In the data rows, the value 128 means zero.
Here are some points:
[123 150 135 180 155 169 137 113 127  96 114 101 108 134 133  92 107  96 140 121 145 128 121 133 144 148 102 119 169 125  96 100]
[146 123 142 168 145 151 146 132 153 128 114 133 111  80  92 102 179 143 142 147 149 165 154 165 133 129 127  96 119 115 137 122]
[146 112 123 110 123 142 137 154 151 123 151 151 137 127 110 112 128 134 123 119 113 114 110 123 123 125 127 142 137 146 128 113]
[151 142 121 117 139 128 103 134 187 178 151 133 128 135 110 116  80 148 132 159 137 114  89 133 130 114 113 123 133 110 137 137]
[165 140 135 156 127 105 154 127 124 128 105 133 117 118 123 136 128 116 133 130 107 114 102 123 129 146 131 146 142 137 105 113]
[119 158 136 147 134 183 176 148 128  96 133 119  85 128 123 129  97 134 106 128 126 114 156 110 200 136 132 160 101  89 160 152]
[196 148 152 135 133  91 120 157 142 142 151 133 132 121 142 133 199 175 159 162 171 169 147 128  86  64 114 128 151 149  91  99]
[128 121 146 135 120 128 105 125 127 128 146 128 140 109  78 160 122 120 106 138  72  82 118 101 137 148 151 169 137 105 123 182]
[128 158 127 119 132 133 137 125 137 105 128 128  94 142 128  99 155 110 100 110  84 137 111 119 114 152 183 169 155 143 146 127]
[142 181 151 111 137 183 134 114  88 105 101  73 119 105 133 108 143 181 193 141 148 151 129 169 153 122 140 101 101 138 146 131]
[ 91  96 146 131 114 114 130 117 141 165 142 128 145 145 110 129 126 106  78 109 127 114 127 101 108 123 111 142 133 123 123 151]
[ 96  74 100 155 113 110  92 138 129 128 123 142 123 121 137 199 151 155 120 142 156 174 176 178 178 149 129  69  92  44  78  79]
[105  63 169  95 127 110  62 136  90 123 146 160 109 143 160 141 124 127 120 113 138 142 180 137 115 144 123 142 123  85  96 125]
[137 124 131  93 107 119 101 117 138 142 151 110 116 157 155 155 140 138 119 114  99  96 119 123 135 100 135 146 133 137 142 151]
[105 144 103 114 121  73 107 127 151 165 155 114 106 160 173 132 129 134 117 123 120  73 141 114  99 113 122 123 105 121 137 138]
[155 145 177 142 136 142 150 113 155 119 119 133  96  99 137 103 132 149 154 136 117 128 161 133 134 115 192 114 137 133 110  56]
[105 102 110 116 108 137 124  70 175 128 146 151 100 155  73  98 128 111 115 116  99 133 117 114  94 113 148 169 137 188 128 134]
[110 154 168 133 176 155 172 188 114 101  92  64  88 106 142 101  99 136 151 129 144 174 172 178 187 135 104 137 114 149 142 118]
[137 147  91 108 131 142 101  97 139 137 137 142 143 126 155  79 137 127 118 122 124 114 111 114 115 120  86 119 110 135 133 119]
[119 117 130 114 132  96 116  89 127 146 133 119 160 144 101 117  93 120 123  78 119 105 113 110  87  91 151 137 169 127 133 145]
[114  99 106 128  95  87 113 133 152 137 123 160 157 142 151 144 145 101 137 116 114 114 113 123 132 133 123 105 137 150 123 168]
[151 132 159 145 135 123 164 157 133  96 101 124  82 112 110 103 146 115 137  91 131  96 126 133 146 170 128 123 119 114 160 144]
[133 111 140 139 165 165 136 147 154  87 119 101 119 121 151 177 137 124 124 140 154 160 140 133 106 141  80 155 137 107 110 137]
[ 55 123 104  96  95  91 114  89  85 119 123 137 124 102 119 138 115 120 144 131 141 133 157 142 139 115  86 128  78 107 110 140]
[ 87 109  81 125 101 133 142 125 110 123 133 114 189 155 133 123 117 148 146 135 136 123 119 133 123 118  86 105 137 109 128  87]
[110 122 128 107 131 146 114 150 134 174 128 160 174 167 142 143 140  89 136 109 110 133 113  78 122 187  94 119 137 124 142 125]
[155 170 137 149 150 123 162 127 126 101  87 114 111  83 123 168 116 174 172 170 189 142 178 169 160 156 160 123 142 109 151 153]
[110 109 101  90 117  87 120 107 144 123 160 137 129 152 128 166 137 153 132 145 114 110  97  96 126 100 142 123 128 135  96 134]
[119 121 118 117 125 110  96  97 139 128 155 137 138 122 146 157 155 128 115 116 110 128 124 133 139 108  99  92 128 131 123 122]
[137 135  82 166 125 119  91  84 106 146 110 160 149 152 151 157 117  91  74 122 130 146 137 142 123 117  80 119 105 122 110 119]
[142 145 137 124 144 119 129 118 133 128 146 142 109 112 151 114 152 120 129 127 117 142 103 114 125 119 126 114 151 156 151 100]
[137 155 147 157 159 155 154 131 110 110  87 114 107 174  87 119 144  81 100 135 113 133 132 169 150 141 171 128 114 130 146 116]
[119 104 127 122  99 110 120 115 122 128 137 128 146 166 151 107 145 116 135 151 137 169 168 137 118 108  85  87 114 107 123 106]
[133 139 130  97 118 119 123  98 140 114 123 165 148 184 114 128  94 108 123 128 108 128 135 123 126 127 164 173 155 159 101 105]
[137 107 149 122 151 119 125 144  97 133 137 137 142 120 137 123 136 115 103 106 103 110 121 146 112 117 172 151 169 133 155 118]
[110 111 122  78 122 119 147 126 152 151 151 160 159 129 128 112 128 106 108 101 107 123 116 133 126 117 104 123 123 114 155 128]
[123 132 105  96 148 123 113  97 136 133 110 119 136 132 151 122 105  96 123  86 121 146 130 110 113 179 126 155 165 152 146 132]
[128 108 140 125 114 119 159 143 134 151 128 137 141 104 155 115 110 126 148 139 122 128 161 123 127  98 117 142 119 131 110 111]
[133 119  81  64  91  78 121 106 148 165 128 165 117 127 142 136 149 139 171 131 142 155 137 110 159 104 116 137 169 145 114 116]
[110 120 104 106 127 114 126 112  87 123 133 119 157 121 155 147 115 148 131 113 127 146 154 142 129 135 121 101 128 110  96 128]
[133 119  73  90  84  82 100 128 183 160 151 128 125 115 123 117 109 103 126 119 138 133  99 133 107 114 105 155 151 171 119 166]
[101 111 133 154 143 137 128 105 120 146 133 146 133 151 146 145  98 133 110 102  89 101 116 137 119 144 164 133 142 116 128 123]
[165 165 154 141 173 160  95 140 125 123 169 151 108 131 142 133 123 180 150 172 168 137 152 155 115  76 102 137 151 140 155 106]
[160 192 158 106 167 174 165 157 126  96 110 105 101  96  83 151 106 136 152 188 147 174 142 169 191 156 109 128  92 108 137 158]
[128 135 141 127 113 155 132  88 158 123 142 128 161 167 164 144 125 124 108 138 129 128 118 105 143  96 125 110 128  98 128 146]
[160 139 153 152 156 137 128 132 130 142 137 160 102 102  64 113 110 142 145 145 128 110 132 110 136 135  97 146 146 148 123  97]
[192 156 148 166 153 123 169 151  72  87  64  87 104  75 128 126 149 164 165 157 199 160 168 128 128 119 109 133 151 144 155 140]
[142 126 104  85  85 146  96 146 140 123 137 133 144 150 187 127 146 153 144 157 126 146 154 137 148 141 136 142 105  94  87  95]
[137 116  90  99 104 137 123 131 176 169 119 137 119 142 155 119 152 126 133 131 160 142 111 101 116 153 124 114 155 113 128 104]
[119 114 147 137 153 151 127 122 148 146 142 124 122 102 151 152 150  99 119 100  89 128 126 123 123 181 150 160 151 132 128 105]
[123 149 126 147  86 105 123 120 165 128 155 133 162 132 128 128 127  78 138 125 113 101  80 133 118 162 129 123 155 137 128 106]
[128 126 123 118 144 165 136  99 133 133 110 151 133 136 119  86 164 141 107 143 133 146 122 105 130 135 100 133 101 137 123 155]
[123 169 171 142 124 128 143  76 104 110  96 105  78  69 128  77 160 163 137 190 161 146 175 165 156 147 154 133 110 147 146 135]
[128 104 101 113 126 142  94 118 131 128 133 128 142 119 128 146 124 124  69 102 110 128 115 142 134 160 139 133 151 116 105 153]
[110 115 116 126 117  91 159 152 113 146 133 128 137 151 119 122 132  96 118 120 126  87  96 142 123 108 149 160 137 146 169 115]
[160 155 132 114 127 142 151 116 133 128 146 137 138 147 142  67 179 116 130  95 115 119 119 146 118 116 128 173 160 118 133 152]
[119  95 128 119 143 101 108 120 113 146 128 133 153 153 114 126  77 105 119 114 115  78 107 123 106 120 177 137 133 144 128 157]
[128 134 142 172 162 165 141 158  75  87 105  82 117 102 146 150 115 109 123  98 108 137 125 165 144 112  81  87 119 101 123 109]
[137 132 144 139 104 101 126 150 153 174 151 146 148 108 119 114 143 138 102 127 121 119  93 128  96 107 154 142 151 142 137 144]
[146 120 136 135 139 114 144 121 134  91 128 128 135 115 146 100 123  89 136 113 114 119 106 128 145 100 145 114 110 100 128  91]
[133 113 126  98 137 101 109 130 139 114 137 114 119 158 137 159 173 106  95 135 100 114  95  87  99 124 120 155 142 131 142 136]
[128 104  94  97 136 133 156 144  93 142 119 160 112 103 160 135 112 102 116 136 133 160 117 155 111 125 112  96 137 124 101 138]
[155 157 160 148 171 201 131 130 126 123 142 137 125 136  96 110 138 127 122 139 108 101 130 133 121 104 148 142 155  98 137  95]
[119 131 115 138 147 119 108 142 155 142 133  91 146 133  83 134 112 128  84  78  94  87 108 101 137 143 158 173 128 169 110 152]
[146 138 169 133 148 146 130 148 124 119 110 101 110 129 142 136 128 126 144 113 126 128 142 151 142 128 121 146 114 130 160 174]
[105 127 141 107 114 133 109 151 174 151 151 133 110 138  78 142 120 139 147 153 158 137 124 151 127 133 112 105  96 139  87 116]
[119 128 158 125 105 119 131 164 137 146 165 174 134 142 114 160 134 118 141 137 129 105 118 101 113 158 156 119 128 149 155 129]
[151  93 117 111 116 146 121 164 143 151 183 151 154 115 160 124 175 112 126 114 128 123 106 142 161 126 107 128 123 163 151 147]
[146 102 129 108  92  91  93 100 161 151 178 105 146 158 133 167 159 162 161 159 146 114 136 137 130 115 140 105 101  82  78 112]
[169 162 150 147 174 160 164 131 110 105  64  96 103  99 123 104 144 179 176 178 198 192 170 142 159 118 150  96 123 143 151 113]
[114 172 102 122 130 101 124  90 102 146 151 137 138 155 169 111 140 126 112 106 112  82 107 142  98 113 124 164 155 140 137 126]
[169 141 168 154 125 146 128 135  96 114  96 101  60 122  96 128 106 163 136 163 142 155 152 133 164 159 139 110 169 101 133  97]
[169 150 176 151 148 155 153 125 107 114  78  91  96 104 137 147  99 131 132 141 128 142 150 133 116 118 146 114 123 138 155 128]
[119 119  82 129 143 114 108 142 152 137 119 133 136 150 128 133 105  79  74 100  83  82  75  82 116 163 163 201 160 208 137 159]
[133 149 108  94 120 119 155 154 136 160 146 156 125 158 169 154  93 116 145 157 115 119 128 123 118 104 132  96 119 148 128 136]
[123 142 168 150 129 123 173 121 137  96 123 128 135  88  96 144 129 137 127 110 116 155 118 151 138 109 105 128 155 135 142 134]
[128  80 106  85 101  91 140 143 155 146 142 160 121 126 128 121 143 116  99 129 117  92 121 105  70  98  99 119 192 167 169 175]
[123 112 123 135 108  96 134 117 144 133 174 137 107 139 105 119 121  96 115 110  88 123  85 105 143 141 174 169 160 155 151 130]
[160 138 158 131 143 151 150 118 120 123 101 101  79  88 146 119 139 185 160 176 177 151 180 197 125 131  92 128 114 117 146 152]
[169 157 154 164 125 146 152 103  97 105  92  78 108  60 142 139 108 157 179 183 182 165 162 155 139 162  87  96  96 125 137 156]
[105  75 101 101  94 105 139 148 143 151 123 165 166 166 133 124  87 117 125 125 101 119 109 114 120 100 100  96 119 157 160 157]
[155 159 154 176 130 160 155 150 105  87  50  96 119 136 110 107 134 161 127 134 145 165 126 160 162 125 131 146  96 131 119 114]
[ 82 140  93 121 141 146 162 131 101 101 137 142 127 146 146 151 126 106 181 153 128 165 104 137 167 139 144 101  92 110 137 136]
[155 121 106 130 125 114 105 150 140 137 137 169 165 131 123 119 130 122 143 141 129 123 119 142 129  84 137  87 128 149 123 161]
[128 135 126 121 144 137 104 136 136 146 123 119 121 129 114 106 136 123  99 136 167 137 143 123  95  88  93 137 119 155 133 145]
[119 100  96 110  88  91  82  85 126 151 128 133 122 121 119 112 115 116 118 106 111 146 119 110 111 111 141 169 133 158 169 110]
[155 165 188 175 165 119 148 146 123 133 137 114  81 163 123 150 150 148 162 161 141 123 126 160 127 109 122 133 119 109 128  92]
[160 179 142 142 164 146 209 116  96 105 101  96 103 119 110 132 141 187 174 170 162 183 174 183 148 108 117  96 114 131 123 119]
[137 118  98 120 155 105 121 130 163 114 128 119 109 111 105 118 132  98  84  98 120 114 106  73 109 109 125 142 128 143 151 145]
[137 148 131 129 126  96 112 164 114 174 133 119 127  99 105 115 126 107 145 123 129 123 121 137 140 135  99 137 133 127 123 125]
[187 137 148  98 145  91 135 166 163 142 137  91 154 100  96 123 177 184 149 174 156 174 133 165 130  86  70 119 137 141 119  79]
[146 128 155 137 139 169 135 121 129 110  82 124 104 105 101 146  78 121 151 136 148 137 158 146 143 128 151 114 128 130  96 154]
Then 16 other points, each followed by its number:
[151 117 156 117 112 128 112  99 126 142 169 156 142 154 137 117 126 129 158 132 107 137  87 105 163 119 127 110 114 136  96  91] 0
[ 78  71 118  80 115 123 113 118 108 123 110 119 135 122 160 147 142 160 122 147 166 142 162 119 128 113 105  87  96 100  91 140] 1
[146 132 134 135 146 133 132 138 178 110 155 133 119 143 142 147 121 123  99 131 107 123 113 114  98 152 134 173 114 158 142 143] 2
[142 157 186 140 151 174 157 133  59 105  82  96 123 159 128 103 132  97 146 136 143 133 139 128 161 140 110  96 110 129 123 136] 3
[123 112  94 113 118 119 116  70 133 133 133 128 111 167 128  93 112 130 128 126 127 133 142 101 156 126 168 137 119 127  87 148] 4
[ 82  93  94 116 123 123 115 117 122 119 105 124 163 181 123 171  97 119 129 121 126 119 164 146 139 125 143  87  82  98 101 127] 5
[174 132 104  89 122  87  96 188 127 156 128 201 117 106  96 100 146 136 126 135 135 137 121  91 113 133  71 128 110 157 146  98] 6
[151 160 149 152 162 169 173 122 113 105  92 114 108 124 110 140 117 178 175 178 198 155 165 165 143 138 103 123 128 132 155 134] 7
[101 105 130 117 114 119  92  92 138 160 151 110 158  82  92 100 134 118 109 137 118  96  71 114 121 102 115 160 128 140 119 116] 8
[ 78 109  95  70  76  87 121 131 160 165 133 165 168 148 105 112 100 142 154 126 116 133  74 110 104  90 107 114 123 158 151 176] 9
[142 142 120 116 123 105 119 147 138 123 128 133 135 158  87 122 108 130 119 143 131 133 108 114 114 139 104 151 114 111 169 153] 10
[137  85 129 140 110 160 121  85 102 114 142 110 136 126 151 106  99 124 113 116 129 128 124 128 131 188 183 142 169 137 142 132] 11
[137 104 142 116 148 133 125 116 138 160 114 128 127 133 110 161 130 100 140 125 114 137  97 110 135 101  90 123 128 101 123 110] 12
[133  92 117 155 158 133 104 154 113 156 146 114 120 106 128  69  85 122 111 127  91 101 113 105  88 121 166 183 128 165 146 168] 13
[110 120 107 103 161 151 125 144 111  87 133 124 141 141 155 149 111 173 158 124 119 137 118 151 151 202 137  96 114 104 110 138] 14
[123 118 122 105  95 105 128  93 141 133 137 160 134 112 110 110 133 161 120 146 114 142 150 146 143 105 100 137 110 125 110 111] 15
Which of these numbered points is nearest to each point below, looking only along the 3 directions in which the first points spread most? Its number follows each.
[114 116 140 153 116 178 131 122 149 105 133 114 106 165 137 145 109 135 110  87 134 123 116 155 130 152 162 160 114 134 165 173] > 11
[105 135 157 112 132 123 144 105  79 119 105 128 155 121 160 134 146 117 150 143 120 146 154 137 129 148 127 114 110  73  96  77] > 14
[142 100 107 112  95 110 155 149 176 151 155 110 136  81 114 124 118 121 145 156 141 146 127 128  81 116  81 105 114  75 165 137] > 15
[ 91  99  64 108 121 114 139  80  93 101 137 169 148 116 146 165 114 111  98 105 139 123 152 133 164 104 113 128 105 106  91 100] > 5
[ 82  79 125  91 121  91  84 105  92 137 119 105 133 132 155 154 148 137 117 125 154 165 139 142 134 127 116  92  69  98  91  79] > 1
[137 142 144 143 123 105 118 138 127 146 137 133 140 140  78  85 136 128 126 125 117 119 140 110 116  97 138 128 128 118 137 112] > 10
[169 167 168 111 135 160 142 168  86  91  82  91 138 120 119  79 183 171 169 186 168 165 171 151 158 155  82 105 119 124 101 128] > 7
[110 157 121 117 142 128 123 153 175 123 119 133 143 118 114  82 136 128 126 123 134 128 104 151  89  47 119 114 110 151 123 115] > 6
[110 109 103  99 145 146 161 136 106 151 128 119 107 119 128 148 134 138 118 139 117 119 126 133 106 115  93 119 101 165 105 156] > 12
[105  81 147 107 102 119 130  88 115 128 128 146 134 108 142 132 121 119 111 113 113 110 142 128 143 125 141 151 105 140 142 130] > 4
[114 129 147 124 141  91 120 137 123 123 133 128 130 130  92 118 122  56  82  77 118  82  91 133 136 156 164 169 169 152 114 152] > 13
[178 134 153 124 150 114 124 145 125 128 146 151 131 154 151 142 116 120 124 114  95 119 126 101 140 116 145  96 137 117 146 124] > 10
[160 113 135 110 138 133 128 139 192 110 151 128 132 111 119 137 126 144 143 151 153 119 150  91 161  99 116 128 165 160 146 137] > 6
[ 69  83 120 146 145 101  67 120 115 128  96 146 150 137 128 145 143 114 145 116 138 142 143 128 119 144 144  96  73  90 101 109] > 5
[114 122 115 120 121  96  97 120 143 128 123 119 155 145 119 133 129 113 107 133 124  96 137 123 143 138 146 128 123 129 119 136] > 4
[128 153 130 158 122 146  97 104 155 119 133 156 123 124 155 142 163  85  98 121  87 105  93 114 112 104 130 164 133 133 123 168] > 2
[110 138 115 130 136 128 149 153 101 114 110 133 143  91 110 154 110 140 151 130 111 137 152 155 157 158 136 101 101 103  96 119] > 14
[110 111 136 127 116 114 136 147 132 146 119 124 113 150 160 154  88 128 124 151 128 123 126 133 133 121 135  96 101 147 155  84] > 12
[114 128 117 133 134 128 132 160 144 133 142  87 123 155  87 131 113 107  73  87 122  92 101  96 140 172 134 146 155 141 151 167] > 13
[137 156 104 147 149 110 140 163 139 114 110 156 102  80 128 134 153 140 134 123 143 151 125 110 104 148 130 128 160 135 123 124] > 10
[133 147 114  97 134 128 120 162 144 146 160 146 145 164 105  66 103 131 153 147 165 142 148 114  87 135 107 114 142 138 151 128] > 6
[151 128 137 119 104 119 167 152 142 137 165 137 140 107  83 137 137 141 162 172 174 151 142 110 114  48 130 114 110 154 137 123] > 6
[128 138 128 124 143 123 112 129 124 119 128 128 116 135 114 101 121  92 100 111  78 110 115 119 123 116 159 137 165 173 114 124] > 13
[142 115 136 103 131 123 109 132 184 178 137 151 144 134 151  89 130  98 130 105 119 105 113 119 145 114 119 164 114 132 119 157] > 8
[165 150 156 157 110 142 107 146 158 123 160 142 125 163 119 162 116 151 123 113 125 155 112 105 117 128  92 119 133 138 142 122] > 10
[101  85 135 160 149 165  97  90  97  91 105 101  78 138 137 139 145 155 104 115 149 165 151 178 150 169 140 114 110  71  64  85] > 14
[ 91 116 144 112 101 128 133 112 105  87 151 128 139 130 178 180 127 101 119 117 135 151 164 133 126 128 117 110  78  85  91 129] > 5
[123 122 100 145 137 151 136  79  97 133 133 133 166 141 155 145 142 112  98 109  84  96  90 155 122  99 119 133 137  97 114 101] > 4
[123 126 136 147 191 146  94  71  62  96  82  69 102 144 155 157 137 167 124 113 125 146 191 155 173 147 165  60 105  78  41  89] > 14
[114 106 158 167 135 123 138 172 108 114 119 137 120 112 123 144 133 107 106 117 120 114 133 146 134 156 165 155 142 132 123 142] > 11
[128 137 147 151 145 183 141 140 100  82 114  91 109 126 142 118 160 144 105 142 118 123 142 183 201 157 158 133 110 128 110 108] > 3
[128  97 112 141 126 137 112 110 121 146 137 119 154 111 101 144 142 136 136 115 121 146 112 151 165 114 115 133 146 120 110 142] > 12
[146 169 153 157 129 151 171 112 120 101  92 110 105 120 142 106 125 106 158 160 130 151 153 165 154 169 132 128  96 123 128 124] > 3
[ 96 137 103 159 135 155  83  73 124 101 105 142  86 142 142 177 157 118 130 110 115 165 160 151 135 205 123 151  96  83  78 124] > 14
[151 153  92  90 129 133  96 140 157 174 146 128 172 143 110 103 100 135 133 163 173 142 110 133 141 139 114 105  92 118  91 125] > 15
[123 147 131 113 136 110  89 123 148 146 146 169 130 165 133 129  74 111 108  94 127 119 138 142 129 136 104 142 110 125 123 149] > 4
[128 118  55 103  86 114 132 160 175 160 128 128 152 152 119 120 131 107 126 142 135 128 121 119 106  94 105 142 137 131 114 173] > 9
[110  95 134 119  87 114  99 137 115 110 101 133 151 136 160 144 158 157 116 139 155 123 134 151 119 141 122  83  73 128 101 117] > 1
[105 152 171 142 112 155 108 111 164 151 128 128 122 140 105 119 112  81  82 109 105 101 133 146 144 111 102 151 146 179 142 128] > 2
[110 129 132 121 177 155 133 126 105  96 128 146 109 117 142 147 136 118 117 101 114  73 107 105 113 130 170 173 165 159 183 120] > 13
[105 129 121 123 115 119 167 120 122 183 146 160 143 141 169 139 103 143 107 100 128 119  95 110  65  95 108 155 128 136 197 142] > 8
Here are 16 other points, each followed by its number:
[128 128 150 152 130 110 110 160 120 123 114 151  93  98 142 120 121 141 103  91 112 114 136 128 126 116 112 151 114 139 101 117] 0
[155 154 184 146 176 160 138 174 125 105  96  73  68 119  92 114 104 139 198 180 185 178 169 169 150  98 154 119  92 124 133 144] 1
[110 130 124 108 104 110  88 123 136 169 142 188 171 114  92 114 128 131 160 108 120 133 142 114 108 125 106  96 119 118 101 121] 2
[ 96  99 107  84 102  91  73  87  93 156 133 142 128 113 101 113 111 118 119 128 149 101 130 133  91  94 134 105 160 131 137 119] 3
[142 120 165 190 167 155 115 161 163 128  82 133 123 129 169 174 128 117 130 124 117 123 112 114 122 146 162 164 142  99  87 121] 4
[119  96 131 129  97 123  72 114 130 123 160 151 152 152 128 105 122 129 132 133 140 137 120 114  93 114 151 105  92 107 105 139] 5
[165 145 116 118 131 151 108 120 155 114 146 133 140 133  42 119 153 119 151 125 156 110 149 119  80 134 109 110  87 151 123 145] 6
[142 180 177 147 128 151 174 143 108 105  92  78 133 147 101 136 168 176 152 161 188 151 169 142 148 174 127 114 110 149 101 127] 7
[ 96 128  96 135 115  96 110 117  81 151 133 128 177 166 137 125 144 144 143 147 103 137  93 123 159 171 102 146 151 117 146 125] 8
[137 118 143 119 103  96 105 150 120 105 142 146 140 143 119 149 112 126 125 124 109 123 131 114 136 119 167 151 142 153 123 154] 9
[123 161 177 158 144 151 154 140 124  87 123 114  90  88 110  90 130 135 148 134 148 142 126 128 158 179 142 133 133 134 110 152] 10
[114 131 123 133 131  87 149 134 165 178 128 146 117 124 123 112 110 125 123 118 112 128 117  96 116 116 133 137 128 136 142 119] 11
[137 105  85  85 107 123  76 130 175 105 160 124 160 162 128 125 128 123 126 103 106 105 126  82  42 118 116 133 146 122 142 159] 12
[192 137 138 159 141 137 164 120 163 133 105 119  88  98  87 104 112 157 179 155 177 155 160 128 157 140 112  87 137 114 119 110] 13
[123 126  90 116 121 123 138 121 163 146 151 169  93 126 133 118  80 179 139 121 136 114 158 105 126 125  92 128 110 130 119 129] 14
[142 112 122 132 111 114 138 100 139 165 123 124 127 143 119 142 129 114 108 128 140 133 103 137  96 104 124 123 110 133 119 104] 15
The same question for these:
[ 91 109  73 101 117 101 106 126  85 137 146 119 146 158 151 112 116 111 115 122 131 114 135 142 109 139  94 105 119  87 155  75] > 5
[123 143 137 116  88 128 147 165 160 119 165 156 132 125 137 103 138 132 102 117  89 128  82 114 112 110 120 169 151 126 128 132] > 11
[174 177 151 145  84 123 109 143 131 128 137 114  88  61 137 119 160 144 168 184 173 197 148 142 103  77 131 128 101 128 105 107] > 13
[ 69 167 138 130 160 155 141 125 119 128 123  82 124 116 114 128 132 122 126 109 135 101 133 146 160 157 140 155 110 113 169 155] > 4
[137 140 171 103 163 174 143 134 111 114 105  73  92 120 128 135 132 162 152 179 191 151 132 142 179 153 123 128 119 112 123 164] > 7
[137 185 183 136 142 174 161 159 124 119  78 105 111  77 101 113 125 210 167 188 204 155 155 188 140 130 127  73 101 146 123 168] > 1
[146 166 144 153 171 160 188 150 112  78  64  91 107  85 133 135 220 162 209 170 174 187 168 188 157 180 134 114 123 150 105  95] > 1
[105 130 167 169 176 133 134 143 139  96 110 151 114 157 178 153 142 118 108  99 148 160 126 178 158 198 152 151 142 135 142 148] > 4
[128 139 155 144 131 160 140 158 102 105  92  78  71  91 105  95 124 191 157 154 135 142 145 178 126 104 132  96 110  90 119 135] > 7
[119 173 177 155 174 165 150 135 109 114  96 114 135 110  92 158 169 164 129 135 155 146 154 169 154 102 144  96 128 101  91 121] > 7
[146 102  96  78 104  87 108 116 155 128 128 133 154 169 110 120  86  91 104 120 125 119 104  78 114 135 111 146 174 128 146 144] > 12
[ 87  85 105 145 141 142 119 101 100 128 137 124 160 103 160 113 133 110 102 124 107 123 143 137  79 124 118 142 123 115 123 123] > 8
[155 117 117  80  85 101 133 150 159 165 155 146 134 164 142 115 144 157 131 129 121 119 134 114 136 145  94  78 128 107 128 135] > 2
[ 96  97 117 118 118 146 119 108 148 146 133 114 144 155 151 156 137  95 109 118 130 137 101 133 123 125 118 123 105 138 128 112] > 8
[151  90 136 136 153 133 123 108 150 110 119  96 133 131 128 110 125 128 126 135 140 101 115 142 142 140 113 146 101 114 137 126] > 0
[142 101  89 105  92 114 123 158 146 128 146 137 159 158 178 125 118 126 132 120 126 105 143 137 117 127 108 133 105 121 101  98] > 5
[151 137 138 144 168 160 157 107 120 123  73  91 117  81 133 114 106 152 186 162 172 160 156 160 121 124 149  96  96 142 151 119] > 7
[155 130 142 145 150 123 131 102  77 123  60 119 118 127 114  72 164 128 130 102  92 128 131 114 167 143 130 119 110  98 123 154] > 4
[142 156 180 158 151 105 139 152 135 119 105 114 121  57 119 134  90 147 136 138 122 142 156 119 161 163 170 133 128 159 133 145] > 10
[155 128 135 147 149 155 146 181 118 114 119  87  86 140 160 106 210 151 177 147 161 160 142 183 129 110 143 105 128 127 160 127] > 13
[110  98 131  91  80 146 118 175 138 146 151 133 150 100 123 119 123  79 159 120 138 105 112 128 110 143 103  92 155 114 133 124] > 5
[ 96 130  85 103 126 133 133 105 112 119 110 133 164 147 101 120 143 119 146 128 165 155 141 137 132  90  92 133 137 137 110 121] > 14
[123 150 130 140 137 160 110 111 109 105 101 119 128 123  69  80 109  96 115 126 101 114 110 123 154 132 127 105 146 126 119 136] > 4
[151 162 129 161 139 142 136 109  89 123 146 124 114 106 137 106 140 166 172 150 169 160 124 142 118 135 124 155 146 158 123 148] > 13
[133 153 155 163 166 183 147 175 131 101  87 114 101 126  96 133 163 121 114 115 119 165 119 110 126 152 102 123 101 136 128 121] > 10
[128 141 134 128 127 123 141 105 162 114 119 110  93 122 142  81 121  92 114 157 145 119 129 142 144 127 157 137 119 150 123 151] > 0
[151 118 108 117 108 137 134 159 159 128 151 142 165 151 105 133 128  97 131 142 131 128 134 146 128 114  90 119 155 158 137  97] > 15
[101 122 119 114 104 114 128 150 176 160 137 169 143 143 142  99 128 131 147 131 112 114 115 123 114 104 112  87 105 109 114 121] > 2
[133 144  92 114 105 151 151 160 152 156 110 124 146 142 137  83 130 100 143 157 155 142 111 123 144 117 130 119 142 156 123 133] > 6
[174 170 142 159 140 137 131 129 102  78  73  91 105 105 105  87 147 148 176 179 175 169 179 160 190 141 120 101 114 148 160 117] > 1
[123 101 120  83 139 128  91 116 152 151 128 156 120  87 101 146 131 130  99 107 145 105 129 105 148 103  97 101 110  94 133 140] > 5
[123 122 144 125 120 110 141  88 151 142 155 142 165  88 110 118 156 142 137 128 122 142 127 101 154 117 111 119 114  78 119 141] > 14
[165 152 150 158 139 128 139 156  92 114  87  91 142  65 110 122 180 146 166 178 164 137 133 133 114 126 145 123 128 128 137 122] > 13
[137 133 144 154 189 128 152 145  99 101 123  91 122  82 101 148 175 169 167 153 147 178 164 155 151 146 112 114 114 131 123 119] > 7
[110 102 103  88 141 105 134 138 118 114 146 119 127 152 155 160 146 111 128 107 119 123 139 165 159 125 127 164 142  95 128 149] > 8
[151 155 146 154 114 155 178 134 140 123 133  78 108 107 110  83 136 149 159 167 147 142 204 123 153 135 130 105 133 112 146 127] > 13
[119 103 135 120 131  78  85  80 108 160 165 146 139 120 137 119 131 132  93  82 103 105 129  73  73 121 171 192 155 141 133 167] > 12
[114 135  83 113  75 114  97 125 148 133 123 160 167 137 142 111 144 134 162 132 156 155 131 119 119  98 105  92  87 108 133 100] > 2
[137 160 132 108 131  91 147 130 123 114 160 142 133 129 164  85 103 140 138 125 141 160  99 133 132 118 101 101 105 138 137 101] > 14
[123 107 141 141 146 114 143 123 122 101 151 124 121 148 155 114 118 132  90 133 119 110 125 137 115 129 128 110  92 151 128 145] > 0
[137 138 143 170 151 165 147 106 161 114 128 114 144 116 133 146 125 132 156 134 105 110 100 137 113 107 164 164 110 125 133  85] > 0
